In the rows, zero is written as 128.
The rows of A fall into a few groups, and each row is roughly a mix of its group's hidden directions.
A, 121 rows:
[[142 105 132 119  83  69 122 119 130 133 160]
 [139 138 140 118 124 158 142 137 102 136 199]
 [ 84 141 180 112 133 114 110 141 161 150 138]
 [158 115  74 130 141 151 154 110 102  96 119]
 [ 76 136 125  97 112 128 157 133  87  98 134]
 [150 119 143 145 108 179 180 126 144 117 143]
 [114 149 138 109 141  82  99 133 136 175 160]
 [150 118  95 105 148  74 123 123 126 150 165]
 [158 102 131 126  88  73 117 116 124 140 157]
 [129 140 130 107 132  69 111 130 129 171 162]
 [145 155 146 154 123 129 155 103 123  70 102]
 [173 107 158 164 116 129 125 131 174 149 114]
 [120 137 131 126 153  93  90 152 135 170 169]
 [125 138 132 159 133 125 111  95 140  88  71]
 [143 129 158 156 100 171 151 105 166 115 111]
 [111 136 147 137 126  94  85 155 144 166 164]
 [152 123  77 115 176 148 140 122 108 101 120]
 [146 101 145 143  98 176 156 138 151 143 160]
 [ 95 142 177 127 114 101 103 155 150 156 142]
 [130 132 107 164 162 141  84 168 141 148 144]
 [164 137 126 146 175 127 101 134 162 167 132]
 [141 134 148 142 100 135 157 128 138  77  80]
 [143 152 135 141 125  87 151 127 100  83  91]
 [ 97 127 129 122 146 118 125 147 119 163 194]
 [131 133 137  94 129  71 119 106 132 167 157]
 [131 155 134 134 134  84 138 114 121  90  74]
 [103 106 126 100 145 114 107 133 149 192 122]
 [113 108 117  96 134 154 116 147 138 172 177]
 [126 131  92 100 177 155 150 115 129  94 107]
 [151 134 147 156 116 112 167 125 109  80  94]
 [141  87 193 154 121 123 144 122 108 126 130]
 [141 151 143 159 134 127 154  94 131  76  96]
 [113 129 139 169 145 169 104 179 141 118 120]
 [117  98 119  96 120 115 115 168 127 183 145]
 [127 114 119  95 130 122 138 163 111 169 180]
 [120 130 100 112 136 160 170 118 118  78  99]
 [153 117 137 143 103 123 107 121 197 146 142]
 [135 129 127  81 118  85 147  78 126 142 138]
 [163  89 170 164 112 122 118 119 151 148 144]
 [138 157 136 131 152  78 168 111 107 109 101]
 [133 151 127 134 152  85 146 119  86  91  98]
 [ 79 151 102  91 151 123 122 135 106 129 165]
 [135 137 120 144 153  61 140 118 107 116  95]
 [140 112 117 108 117 147 162 166 108 134 183]
 [130 138 152 160 123 149 126  91 150 101  76]
 [ 89 125 141 108 135 127 143 121  67  92 127]
 [159  84 182 162 119 122 125 121 136 142 138]
 [122 101 120 103 129 148 125 155 126 161 189]
 [154 121 132 152 149 189 145 115 118 126  90]
 [138 148 142 156 121  97 129 109 123  85  76]
 [115 128 124 114 109  65 107 150 137 136 168]
 [106 121 135 107 112  69 109 151 147 123 166]
 [ 90 138 188 128  94 116 125 141 154 143 125]
 [103 163  78  95 126 127 111 133 164 135 148]
 [139 147 131 131 149  92 170 125  85  98 100]
 [152 109 150 144  93 171 172 140 145 138 146]
 [146 111 162 150  96 173 161 123 157 142 127]
 [122 148  87 117 162 124  94 132 141 160 169]
 [131 132  92 142 178 154 106 167 136 105 116]
 [137 136 162 147 101 163 147 106 164 112  90]
 [144 146  85 121 143 128  94 133 175 163 143]
 [131 163  85 107 138 129 108 132 183 148 132]
 [108 151 127 134 176 185 135 139 128 124 100]
 [114 123 138 150 146 107 100  96 139 130  65]
 [123 134 133 162 136 136 111  91 141  98  70]
 [181 119 140 170 134 129 103 115 167 143 118]
 [100 141 170  97 126  95 124 110 151 167 145]
 [172 107 161 161 111 134 140 127 148 125  83]
 [155 121 134 146 138 142 143 147 106 116  59]
 [108 144 152 126 132  89  94 153 146 171 156]
 [179 103 151 164 117 134 124 129 151 133  86]
 [ 84 155 104  91 137 129 152 133  85 111 133]
 [ 86 128 127  99 116 128 147 120  75  89 124]
 [130 121 169 150  70 100 112 132 128 152 142]
 [154 166  97 122 178 136 120 122 131 130  87]
 [131 123 139 146 114 112 142 118 157 108  58]
 [110 123 120 105 156 121  97 127 121 179 174]
 [102 143 165 116 130  89  97 149 153 162 146]
 [125 125  85 111 137 151 165 114 124  77 106]
 [118 125 131 174 136 178 108 169 137 111 114]
 [129 146 166 145 132 113  88 146 131 184 136]
 [154  85 185 164 126 123 134 125 117 140 136]
 [137 127 131 129 143  80  90 162 130 160 163]
 [ 88 157  87  91 129 124 118 140 146 139 163]
 [122 109 139 119 122 179 116 130 145 154 184]
 [151 152 136 159 114 137 149 114 114  63 126]
 [101 130 106 105 118 118 117 139 148 161 189]
 [128 120 119 174 143 175 105 170 133 107 119]
 [121 100 128 158 148 105 120 110 130 143  63]
 [ 99 145 175 151 131 150 100 156 156 151 113]
 [153 143 147 163 112 141 163 112 119  77 107]
 [146 102 150 134  94 120 117 127 188 152 148]
 [120 130 131 171 124 183 111 154 131 101 101]
 [160 113  94 168 132 162 126 153 109  97 110]
 [ 99 158  87 104 129 123 109 132 160 143 171]
 [162 129 119 146 138 143 136 143 120 118  56]
 [157 115 158 157 131 137 138 121 110 100  71]
 [113 101 169 137  96 115 133 110 132 130 184]
 [130 128 133 136 106 171 163 109 118  94  82]
 [138 139 123 117 125 148 131 143  98 118 202]
 [142 148 138 156 124 134 152 105 126  70  91]
 [179 104 158 163 118 129 126 127 164 150 111]
 [141 129  75 114 188 146 133 129 123 111 124]
 [146 130 122 133 133 143 140 162 132 121  54]
 [161 119 133 144 142  95  83 148 123 169 154]
 [124 134 124 156 138 113 116  99 139 100  62]
 [111 105 106 104 138 132 103 144 142 187 159]
 [135 129 121 115 141 141 141 144  89 121 198]
 [100 144 166 157 135 158 102 164 154 141 110]
 [167 105 162 152 116 134 139 117 127 110  74]
 [109 112 119 103 145 133  96 140 118 185 165]
 [116 118 121 132 129  90 111 124 151 141  60]
 [ 96 121 150 116 127 112 128 109 116 135 198]
 [121 107 162 122  83 130 166 123 112  96  97]
 [100 135 124 109 121  72 107 155 140 135 170]
 [ 83 131 134 111 155 119 126 130  87 130 179]
 [106 101 159 142 137 120 135 133  75 135 173]
 [123 142 105 150 178 172 103 156 136 124 112]
 [116 124 104 108 114 150 168 103 120  73 109]
 [118 135 102 112 162  75 108 138  88 131 144]
 [111 157 101 109 151 137 138 124  84  95  90]]

One row of each group comes first, with its name. Which group is each row after those in?
[112 117 124 112 122 116 116 137 150 170 192]
<9>
[108 128 115 111 114 158 169 108 129  77 100]
<28>
[143 125 118 109 105 151 156 164 117 125 187]
<86>

[109 142 163 128  79 149 156  94 122 125  98]
<28>
[115 158 109 116 153  75  93 123  99 115 114]
<86>
[126 126 137 140 105 122 128 119 172 120  60]
<86>
[146 120 125  86 118  84 146  83 111 140 149]
<28>
[111 125 137 106  96  64 119 139 142 131 161]
<28>
[108 106 169 128 104 113 139 102 115 123 183]
<9>
[ 95  98 159 118  76 119 144 125 124 115 163]
<9>
[136 153 128 134 167 108 139 109  78 115 170]
<86>
[175 136  96 151 164 139 111 129 114 142  89]
<9>
[177 104 152 158 106 131 130 127 164 139  96]
<9>
[ 95 136 184 130 101 108 105 144 155 149 135]
<28>
